Rotation paths and how fast each direction turns (degrees per step)
Each turn is a multiple of 5 degrees from 10 to 175, or 0.
Each row of a path follows its step; steps can be skipped.
Path 1:
step 0: [-10 -11   9  10   0 -39 -16  11  -1 -23  -9   1   2 -12   1  12 -19   1
 -23  -7   6  -8  21  16   0  11  22   5 -32 -11  16  -3 -19  11  -4  15
  -3 -11  15 -15  -2  32 -17  16  11   5  21  -5  26 -11  15  -2   6   0
  27  -7 -15  17  14  -6   5]
step 1: [ 18   2 -15  18   3 -13  16  -2   7 -18  -8   1  -2 -43   3   3  -5  -8
 -29  -2  -5   8   4  13  26  12 -18 -12  -1 -11  22 -22 -28  23  22  -3
  -7   7   7 -17   4   2 -23   9  -7   9  -5  -7  14   3 -12  34   1  20
 -14 -11  12  -1  24  -4  -6]
step 2: [ -7   0  -2   3 -15  14   8  31 -15 -19 -11  -9   9  -7 -10   0  19 -17
 -29  -7   2   6 -12   2  -8  12  -7   1  11 -11  10 -24  -5  18  36  12
 -14   9  -2 -33   1   4 -13  -7 -25 -15 -12 -14 -21   9   6   5 -15   6
   0  40   0 -19 -12  -6  10]
step 3: [-24  -3 -15   4   1 -20  12   9 -20 -17   9  -2   1  18  -1  23   8   0
 -12  12  27  19  -6  -3 -18   5  -3 -18 -14  -3   9  -4   4  24  27  23
  14  16   4   5  25   9  16  12  19  19 -14  16  -7 -13  10  -1 -16 -33
   0  22   0 -24   0 -12  12]
step 4: [-17   2 -12   9   5 -29  13   8   2  -9   7  -5   4  19  11 -10  13  28
 -30  -8   2  -7 -19   4  27  -7  -5  13 -23  -3   3  15   5   6   5   5
  -8  13 -13 -18  20  10   3  19  24  15 -31  -1   2 -12   8  -8   1   2
   7 -23  20   9   5  20  37]
step 5: [-22  22 -11  18  15  -5  12 -13  -6 -10   4 -13 -11  -6  11 -35  27 -20
 -14  -8   3  -7  -3   3  25 -10  13  12 -32  -7   6 -17 -10  10   7  -6
 -16   2  26  -5  -7   9   0   9 -41   3  -8  -3  10 -17   7 -12  16  -3
   2 -19 -23  10  -2  -3  16]
step 6: [  1  34  -9  24  41  19  -7  19  -1   4 -20   0   0 -16   9  11   4 -28
  -9  15   7  12  -9  25  -5   7   0  -2 -19 -24  -9  -6  -8 -14  19   9
 -10   9  -1  -4  12  -4   0  -1 -14  -6 -16  25   1 -16   3  11   9  14
  -7 -11  -1   0 -20 -39   3]
step 7: [  0  -6  -8  35  19  -1 -24  30  -5  -2  19  19  35  10 -16   5  -8   1
 -26   2   6   0 -15   5 -24  -2  18 -12  -4  -4 -12  -9 -21  19   4  -4
  -7  -5   2 -12   2  31  -5 -17  25 -20 -10  -3  -8 -21  14  -8 -14  16
   1  -6 -12  -6  -8 -18   2]
step 8: [  6 -19   7  20 -11 -18  19 -17 -25   7   2  17  10  13  -7 -19  -3   9
 -34  -6  21  11   1   1  21  12   7 -23 -10  -8 -14 -16 -27  23   6   1
  -3  -3  16 -11   9  10  13  10  18  -7  17  31  12  -2  -1 -20  -6  12
 -20  -8  19 -10  15  -9  -3]
step 9: [  7  -7   9 -13   8   8  23  13  -8  -5  -2  -7  14 -16  -7 -34  13  11
 -49 -21  27  18  17  18   1   0  -7  15   5   7   8  -3 -17 -18  25  10
 -15  -8  -8 -16  13  -6   4  15 -14   6  18  19 -11   1   0   2  10   7
  -5 -18   0 -10 -12  21  15]
[-3 -6  3  5 -2  0  1  8 -1  3  6 -5 -2  1  0 -3  0 -2  0  1 -1  0 -3 -7
 -4  4  6  1 -4 -4  0 -2  1  3 -9 -1 -2  5 -4  7  5 -1 -5  4 12  4  1  6
  2 -1  5 -2  0  2  3  4  2  2  1  3 -6]	90
[-9  2  1 -1 -6  1 -4  1  0  1 -1 -6 -1  6  0 -2 -5  4  2 -3  8  9  1 -2
  3 -1 -5  2 10  1 -2  0 -1  4  2 -4  2  2 -4 -1  6  3  3  0 -5  5  2  2
 -4 -7  0 -6  3 -4  0 -3  5  1  1  6 -1]	65
[-5 -1 -5  4  1  7  4 -5  2  5 -1  0  6 -1  6  4 -5 -3  5  0  3 -2  2 -2
  0  2 -4 -6 -5 -4  3 -7 -5 -1  1  2 -4 -2  5  9 -2  1  4 -1  1  6 -4  2
  0  5 -7 -2 -6 -5 -1 -3  4  0  5  4 -1]	155
[-7  5  3  4  0  4  3  7  4 -2  8 -6 -4  3 -2 -1 -6 -1  0 -4 -3 -7  4  2
  1 -3  0 -1  4  3 -1 -5 -1  1 -4 -1 -4  0  1 -3  0  1 -1 -2  2 -7  4 -8
  0  7  1 -6 -3 -1  0 -1  1 -6 -1 -2  9]	140
